Where one turn sends some rows of the set: a few examples, then the rows asked
goduv: [  2 -19  26  -4   1   0 -19  34  28 -29 -22  -1   6 -53 -20  49   5 -13
 -17  -6  -5  45   5  14  -3  18 -21 -16   3   8  -5  -5 -24]
nogo: [-18 -14  -8  -2   0 -33 -44  20  27  11  11  -4 -12 -41   8  25  25  -4
 -12   0 -10   0 -14  37 -38  30 -21 -19  20  21 -23  -6 -21]
Lar: [  6 -63  -8   4  -5  -2 -18  30  12 -19  12 -17  13 -23  -1  -9  -1 -21
   0  11   5   6   3  -1  -6  14 -28  -4  37 -21 -16 -46 -25]
raz: [ 28 -14  -1 -31 -18  -1 -29  25  21 -13  -7 -15   1 -38  -1  16  12 -11
  27  28 -19  12  11 -14   6   7 -18 -18  40 -12 -13 -25 -31]
feru: [ -5  20  36  -5  -3   2 -26  32  49   2  12   6  13 -25   1  41  -3  -7
  11 -11 -10  14   0  15 -29  13 -19  -8  30  10 -15   6 -23]
zibup: [ 16  10   2   3   8 -12 -22  49  -1   4  23   3  12 -29  -2  25  -5   2
  24  -5 -14  -6 -21  41  -7  26 -22   6  19   1 -17  -8 -21]
zovo: [ 10 -49  -3  -2 -22  14 -45  30  13  -9  41  19  25 -18 -19   9 -10 -15
  -5  34 -10  17   4  -2 -33   1  -6  -8  13  13  -6 -23 -25]
Pozon: [  5  17  -1 -13 -11  10 -26  30  25   8  14   6  -1 -51   6  20  11  -9
  -6  14  -8  77   2  15 -20  14 -22  -7  16   3 -17  -6 -23]
Litu: [  2  -7  39  11  10  -2  -4  27  27 -13  25  15 -23 -28   0   6   2   4
  -2  20 -28 -10 -26  23 -19  33 -30  -1   8  37 -22 -16 -25]
nama: [  6 -52  15 -19  -3 -24 -14  46   9  -6  10 -11 -14 -35   3 -28  -9 -23
 -30  11 -13  16  10  -5  -8  14 -29 -15  21  -7 -22 -16 -54]
sutuv: [  7 -15  23  -3  -1  -6 -16  35  22 -25  55   4  -3 -10   0  33  -1 -19
 -45  30  15  24   0  11 -29   5 -17  -2   7  12 -30  -2 -20]
Rad: [ -2 -46  30  -4   1  -4  -5  33  12   2  17 -11   8 -25  36 -10  27 -15
 -23  -2  16  35  -5  19 -24  23 -12  11  15   2 -20  -2  -2]
kilib: [  2 -44  38   1   2  -6 -15  27  15   1  27   5  13 -24  10   8   0  -4
 -28  38  -7  63   6  32   7  23 -22  -8  30  24 -10 -11 -25]
ponel: [ -3  22  22  -3  -5  -9  -9  30  26 -14 -26   5   9 -40  -8  17  10  -6
 -26  14  -6  53  -4  26  -4  17 -21 -31  11  12 -16 -19 -17]
ser: [ 11 -27  -3   4 -14 -19 -30  32  -8   9   6 -20  17 -28  -4  29   4 -26
 -18  25  15  35  26 -15  -1  -7 -19  -7   2  11  -9 -21 -36]
kava: [ 15 -39  19  -8  -9   8  14  24   9  -4  22  -9  20 -32  -2   7  -1  21
 -15  28   6   3  11 -16  -3   8 -19  11  29   2 -27 -23   6]
fid: [ 12 -11  19 -12  15  -9   0  28  15   7  20 -20   9 -32  20   1  24  -8
   0  24 -35  19 -10  32   4  13 -31   9  23 -20 -44  -6  -2]
gozen: [-16   0   8  18  10   5 -44  40  19  12   4   5 -10 -26  -5  20  -5 -19
   1  17 -19  10  -6  23 -27  24 -15 -22  -5  38  -5 -14 -49]
fad: [ 11  -1  15   2  -3   0 -22  25   6 -17  33  -7  14  -5   5   8   3  -4
 -21  40  -7  39   4  -4 -47  18 -18 -33  17   7 -16  24 -27]
Tatu: [ -4 -39  11  -5   0   0 -14  36   7  10  -2  -2   7 -48  11 -24   0  -6
 -51   3  -8  18   4  -1 -23  15 -21  -2  -3 -22 -21  -4 -27]
govu: [ 11 -26  21 -17   2 -18 -26  36  41 -13  12  -5  -4 -11  -2 -12  18   4
  25  -4 -19   6 -36  20 -35   8 -23   2  15  26  -7 -23 -21]
nebu: [-12 -15  21  -7   1 -10   0  38   3  29  -1 -14   6 -55  -1  -6  20   8
   1  19 -25   2  -8  34  -8  14  -7 -18  32   9 -39 -13  -2]
lebe: [  5 -29 -15  -3 -13 -16 -25  17  22 -10  11  17 -17 -17  -2   7  12 -15
 -33  16  24  51   9 -12 -21  22 -24 -24  32   6  -9  -6 -23]
rav: [  3   1   8  -1  -5   1 -12  28  24 -17 -14  -2   6 -29  -3  19  -2 -13
  10   6 -14 -34   3  -9 -23  23 -21  -5  -9  34 -18 -22 -21]
nuli: [ -2 -40  28 -25  -2 -12  -6  22  10  -5  14   0 -24 -21 -19  26   6  -5
  24  12 -11  10  -8 -14   5 -13 -27 -20  -5  -4 -29 -21 -22]
fel: [  0 -35  15 -29 -19  -4 -14  31  20 -18  -2   8 -14 -38  13 -22 -24  -1
 -38   7   3  36   8  -8  -9  31 -30 -16   6  -1  -5 -12 -24]
Pez: [ -5 -41   2  -8  23  -1   3  45  -3  16  11  12   7 -46 -22   9   6   5
   3   5 -30  24   5  37 -15  21 -13 -11  18  15 -36   1  -4]
fize: [ 12 -24  31 -12 -10   5 -12  23 -14 -27  39 -30  16 -47  31   5   4  -8
  -1  33  12   4 -12  25 -26  22 -18  -3  12   6 -25   1 -30]
bikez: [ 12 -29  -5   1 -17   3 -35   0  12 -28  20 -20  27 -38 -12  -4 -23 -24
   5  41 -10  13   3   3 -31   4 -45  -7  22   9  -9  -6 -22]
zuli: [  4  -9  18 -13 -29 -21 -13  33  18  -1  -3 -16 -10 -34 -24   0   3  -8
  26  18 -15  20 -19 -13   6 -12 -29 -21  14   7 -18 -40 -30]
diloz: [ 15   1  15 -17  -3 -17 -35  -1  22  -2   8  38   2 -23  -5  23   3 -17
  30  17 -15  -6  -8  22  -8  -1 -30 -11  20  10 -18 -15 -33]
Kade: [ 19 -48  19 -11 -12 -10 -32  34   1 -25  24 -18  20 -30  15  21  -5 -22
 -18  24  -2 -11  10  26 -13  25  -6  11  13  19  -7  -2   7]
vige: [  1   9  -2  -6   8  -5 -23  27  29 -35  -2   9   0 -21   1  23   3   0
  -2  -5   1   3  -1  18 -43  16 -21 -24   8  -3 -17 -56 -21]

Pez moves to goduv
raz moves to fid
Where do these go?
diloz moves to zibup
fad moves to bikez
Litu moves to gozen
govu moves to nogo
Lar moves to Rad
nama moves to Tatu
kilib moves to ser
ponel moves to zuli
Kade moves to sutuv

Where one turn sends some rows of the set: a few examples, then the rows asked
Peve: [ -1   7  -6 -15  25 -12   3 -11  -8 -14  13   4  17  39  -9  -1  -7   0
 -35 -34 -29  -9]
leli: [  2 -17  -1 -12  13  -1  18 -27   6 -29  17  34  -6 -18  -7 -23   8  17
 -20 -29  29 -12]
lakol: [  2 -25 -12 -48   9 -12  -9 -21 -11  -9  23  19   2  25  15 -25  27  -9
 -31 -42  12 -22]
gok: [ -2   2 -28 -26   5   4   6 -21 -26 -10 -18  33 -14  13  14 -11  26 -19
 -21 -58  -1 -24]
mafo: [ 25   8 -33 -19  20 -16  12  13 -14 -12 -12  -6  17   0  38  14   9   1
 -31 -26  22  -3]
fidag: [-12   3   9 -11   7  26  23   2 -31 -15  13 -21  10  -2  -2 -15  -3  -3
 -48  -9  -6  -7]
bufa: [ -5 -12  -7  -7  16  -9  19 -21 -30 -44 -29   0  18   3  34  -6  42   0
 -13 -16  10 -20]
zosi: [  2  -2 -24 -29  10  -8   5  -9 -18  -3  -2  -5  -8  16  28 -53   1 -27
 -38 -46  -8 -22]
puz: [ 19 -22 -21 -17   6   1   2  17  -5  -2 -24 -11  12  12  20   7  16   5
 -23 -21  25   7]
Kitor: [ -5 -11  10 -20  35   6   8 -10 -40 -25  21  17  17 -10   9   2  -6  11
 -50  -7   7 -29]
gek: [ 19 -18 -34 -35  33  -1  -3  17  -2 -14 -17  -6  16  -3  26  -1 -10   6
 -24 -36  22   7]
dalo: [-11 -14  -7 -14  18  37   4 -18 -36 -30 -11   1   2 -35  -7  -8  -2   4
 -37 -28  11 -16]
kulen: [-14 -20  -5  -5  39 -14 -26 -30 -18 -26 -27  10   8   2  23 -14  11   4
 -34 -28   2 -37]
Lof: [ 15 -47 -11 -22  22  -7  21 -12 -16 -29  -6  -4  23  31  -9 -19  -2  13
 -18 -26 -10  -3]
Pida: [ 20  10 -21 -22  20  -4  13  -9 -23 -51   6  -5  15 -13  19 -29 -10 -21
  -1 -30  -5  10]
nitar: [-13   1  12  -7  28 -12  30  -5   4 -21  13  13  -1  -3  26 -49  -6   5
 -34 -14  14 -18]
tumeb: [ -2  15 -14 -11  -2   8 -23 -27  -5 -31   3 -20   3 -13   1 -21  17 -20
 -18 -37   1   2]
niluf: [-16   9  -9   3  10  11  50 -15   3 -19 -13  14 -10  -3  -3 -25   8  12
 -28 -39   4 -12]

lakol moves to zosi
fidag moves to dalo
Where do these go?
nitar moves to niluf
Peve moves to tumeb
mafo moves to puz
Lof moves to Pida

Where one turn sends some rows of the set: a few examples, then the rows asked
Rofo: [  5   0  20   2  -7 -27 -18   2 -21  -9   6   7]
nok: [ 20  34   2  -3   8   3  -7  27 -12 -12   5 -11]
kepal: [ 25 -13  14   2   3 -18 -18  -2 -19   2  10  -7]
pivut: [ 25 -11  16   5   4 -28 -17  -2 -12   8   9  -7]
Rosuz: [  4 -23  15  11  -8 -22  -1 -12  11 -13 -36 -15]
Bofof: [ 27  25   9   2  12  13 -20  27  -1   5   2 -27]
vure: [  1  22  19 -10  13  -5  17 -20  -1 -15  10  -4]
mim: [ 23  30  14   1  10   5 -16  28   2   9   4 -27]
makim: [ -8 -12  13  21  -9 -21 -17   0  16 -24 -34   1]
seb: [  3  16  14   9  -2  11   1  17  24 -11 -42 -36]
Kef: [ -4  21   8  15  10  23 -13  10  26 -14 -36 -30]
Paka: [-21  15  38   3   1  -7  -4 -20  16 -10  -3  -1]
fero: [-13 -19  17  13  -4  -6 -10 -21   8 -18 -36 -12]
Fev: [  2 -27  17  11 -10 -14  -8 -12   5 -16 -35 -13]
luvu: [  1  12  11  11  -1  17  -7  17  24 -14 -43 -34]
lirup: [ 13 -10  12   2   7 -16 -15 -17 -22  -3   9  -3]
pumi: [  7  22  -4  15   7   8  -5  24  25 -27 -35 -18]
Maku: [ 15  26   1   7  32  -1   7 -10  26 -15   3  -7]
voto: [ 20  29   2   3  22  13 -19  15  -6   1  10 -21]
Sor: [ -7  20  20  20  20  -3 -13 -10  43  -9  -8  -3]

mim moves to seb
pumi moves to makim
voto moves to Kef
Where do these go?
Sor moves to Paka
Fev moves to kepal

Where one turn sends some rows of the set: a few examples, then the rows asked
Difak: [  8 -16   3   5   3 -15   3 -45 -25  -3  -6  19  -2  35   2  26  -1   2
 -21  25  10]
zer: [  3  -4 -18  -5 -19   9  21 -33  12   9  22 -24 -11 -24  13   0  -3  16
 -20 -10   8]
turef: [ -8  17  21  -9 -29 -28   3 -61  -5 -23 -15  10  -8  36  12 -15  -8   9
  -2  -8   7]
luto: [-10   5  14 -34 -35 -30  26 -50  20  -7   2  24 -29 -12  11  -4  -7  29
  -3  15   1]
teg: [ -3   1   9 -12 -23 -17  10 -56  24 -20  -3  27 -49  -7  15  -3 -18  24
   5  13  -1]
segu: [ 29 -28  -3   9   4   7   6 -29  -1 -11  23 -10  -3   8   5   5  14   8
 -37   1  10]
Duso: [  9 -12   5 -11  -2 -19   9 -41 -25   4  -1  15   8  35  -1  25   5   3
 -25  22   9]
lozu: [ -5 -10 -18   8 -22   4  23 -36   6   7  20 -18 -16 -31  15   3  -6  20
 -18  -2  14]
zakup: [  9  -4 -17   7 -14  16  14 -36  15   4  18 -17 -24 -26  15   4  -7  15
 -18 -13   6]
kupun: [ -7  20  22 -12 -28 -26   4 -61  -5 -22 -15  11  -9  34  11 -14  -5   9
  -3 -12   6]
nepin: [ 19 -10   9  -3   0 -14   5 -41 -20   2  -5  25  -3  33   1  32   5   5
 -26  15   6]
zil: [ -8  18  22  -7 -29 -27   2 -62  -6 -24 -17  13 -12  34  12 -14  -7  10
  -2  -9   8]
Rabas: [ 11 -15  22 -29  12 -30 -10 -31  20   5  -7  11 -14   4 -22  13 -14   6
   7  21   3]
Lapa: [-10  19  23 -12 -30 -29   5 -61  -7 -21 -16  13  -8  33  12 -13  -4  10
  -2  -9   9]
Tiket: [ 20 -15   1  -3   1 -13   3 -43 -17  -3  -2  11   2  44   3  24  -4   3
 -25  20   2]
nulem: [  2 -19  21 -24   7 -38  -4 -32  15   6  -7  12 -11   0 -21  12 -15  10
   7  30   7]
tutek: [-17  13  18  -4 -18 -10   2 -39   7 -12   2 -12  -7 -28  10 -12 -10  40
  -9  -8  43]
vodal: [  9 -25  -2   4  12   7   3 -32 -15  -7  23  -6  -3  -2   1   2  25  -4
 -29   6  19]
kiter: [ -9  -7 -22   4 -10  13  15 -39   3   4  20 -23 -18 -29  13  -2  -3   7
 -11  -3  13]
das: [  3  11  17   3 -17  -4  -3 -38  20 -19   0 -15 -14 -18  14 -10 -21  46
 -13 -15  32]
zava: [ 14 -19  22 -21   6 -35  -6 -31  23   4  -8  13 -15   4 -19  15 -20  14
   4  25   1]
Kazi: [  9 -35  -4  21   2  -3  10 -33 -13 -12  21  -5  -4  -2   5   4  13   9
 -33  15  22]
nus: [  6 -20  19 -18  13 -31 -12 -35  18   0  -8  11 -19   4 -20  11 -19   6
  11  28   4]
Papof: [  9 -21  17 -26   8 -35  -7 -31  20   2  -5   3  -9   9 -20   9 -22   9
   7  29   2]
potid: [ 21 -24   6  13   5   5   6 -30  -7  -5  19   8 -11  -6   2  12  25   8
 -35  -1  19]
Monot: [ 17 -29   1   1  -4  -6  17 -26  -8  -1  25  -7   7   0   2   5  22  13
 -41   7  18]
dinip: [ -7  12  10 -16 -12  -4  -3 -39  15 -17   7 -33   2 -11  11 -21 -17  34
  -9 -11  32]
Fiba: [-11  -5  -4 -19 -18 -16   8 -59  22 -28   3   1 -36   6  17 -18 -27  14
  11  24  -4]
nuv: [ -1   8   0 -48 -15 -10   7 -54  27 -18   8  -4 -26  10  12 -18 -13   8
   7   8 -12]
tov: [-19  12   9 -52 -18 -18  15 -53  15  -6   6  13 -25  -9   7 -13   3   7
   8  10   0]
Tido: [ -4  -1 -14   2 -12  14  15 -37   6  10  18 -11 -22 -35  12   4   5  10
 -15 -12  14]
gido: [ 12  -8   3 -10   9  -9  -1 -44 -23   0  -3  15   1  38  -1  24   7  -6
 -20  17   5]
Tudo: [ -5  22  20 -19  -9   2  -6 -37  14 -10   3 -16  -8 -22   8 -12  -4  32
 -10 -23  34]
dege: [ -7  18  23  -9 -32 -30   6 -61  -4 -22 -16  14  -9  33  13 -12  -7  13
  -4 -10   7]
kibo: [-10  12  10   1  -3   4 -13 -44  12 -24   1 -21 -16 -17  13 -18 -18  29
  -2 -11  35]

kupun moves to dege
Kazi moves to vodal
Where do these go?
Duso moves to Difak
kiter moves to Tido
das moves to dinip
nulem moves to nus
nuv moves to luto

Where one turn sends some rows of the set: a few examples, then the rows asked
Bipa: [-13  10 -28   6 -13  13  41  16  11  -1   3  -8   8  19   5  16 -35]
Bise: [  4  11 -17  -5 -12 -14  32  24  21  -8 -27  -9 -11  11  11   9  31]
rog: [-23 -17   8  -3   0   1  35   9 -14   2  28  -9  -2  17  -2  28  -2]
pized: [-12 -13  10 -14 -15   1  45   3   4  21  14   1 -10   7 -16   9 -15]
fov: [-12 -15  17 -14 -11  -6  31   8 -13  16  28  -4   2  19  -7  12 -16]
lun: [ 20  14  -5  -9 -15 -11  16   5  26  -5 -35  18  -7  10  12  -5   8]
fubo: [ 21  16   1  -9 -21  -2  27  11  30  -5 -28  10  -2   1  14  -9  -5]
suv: [  3 -29   9 -23  -3  22  13  -7   5   9 -39  -5   6  15   8  18 -15]
Tazul: [ 17  25  -7  -2   4 -20   0  20  -1   1  14  10  11  12  22 -11   1]
Viv: [-23 -15   1  -4  -4   8  49   3   2   8  15  -4 -13   5 -11  25   0]
sib: [-12 -37 -13 -17   6  16   5 -11  -1  14 -31 -20  -4  12   5  16   6]
Mulo: [ 22  16  -1  -6  -4 -21  -9   7   4  -3  -7  19   8  18  21 -13  -2]
rok: [ -3  -8  10  26   6  26  29  -6 -14  13  -5  -6  14  -7   3   7  10]
rovot: [ -4   2 -22   6   6 -19  -7  15 -10 -13   8 -19   2  15  27   0  26]
zel: [-18  -2 -33  -2 -20  -7  24  18  -3  12   8 -28   8  32   1   6 -24]
dem: [-15   8 -36   3 -13   3  28  11   6  15  13 -12   6  18  -1   0 -35]
nogi: [  2 -13  26  18  -5  19  27   4 -21   8  -9 -13  24  10   7  12   7]
bupuv: [ -3 -13   6  17  -5  15  26  -8 -11  32 -11 -14   7  -5  -8  -8  13]
kodas: [-22 -31  -9 -17  -4  -3 -19   4  29  -8  -4 -24   3   9   7  14  -6]
nug: [  3 -18  21   9 -17   8  23   2 -19  26 -15 -21  17  10  -3  -3  10]
muk: [ 23  25   3 -11 -15 -11  27  22  23  -2 -18  14   3   9  14  -5  -2]
vofa: [  3   7 -19   4   9 -22 -12   9  -6 -14  -3   0   2  22  26   2  26]
Sefim: [-16 -22  -8 -15   2   1 -23  -2  30  -3   7 -10   7   1   8   4 -20]
gad: [-17   0 -25   1 -20   3  37  23   3  -4  -2 -24  10  33   7  22 -25]
rure: [ 20  17   0  -5  -5 -16  -7  11   0   0   9   8  13   9  24 -21 -11]
gerag: [-10 -28 -14  -8  23  18 -10 -15 -12  14  -7  -8   4   7  12  11  -6]
zeru: [-10 -17   0 -16  -3  10 -10   0  40 -11  -4  -2   7  -2   9  12 -27]
vof: [  1   4 -22   2  -2 -13  14   8  16 -17 -31  -1 -13  14  16  11  35]
dod: [-16 -26   0 -18  -9   7  -5   6  39 -17 -15 -16   4   6   9  22 -13]
zenup: [ -3   1 -20   1 -10  -6  27  15  20 -19 -30 -17 -13   7  17  11  32]
sigod: [  5 -20   7 -14  14  25  -2 -12  -6   8 -14   6  15  10  16  12 -27]
fof: [ -3  12 -26   3   7 -23   5  22  -2  -6   5 -14  -2  14  19   3  33]

rure moves to rovot
Tazul moves to fof
suv moves to sigod
Where do these go?
Mulo moves to vofa
rok moves to bupuv
rog moves to Viv
Bipa moves to dem
zeru moves to Sefim

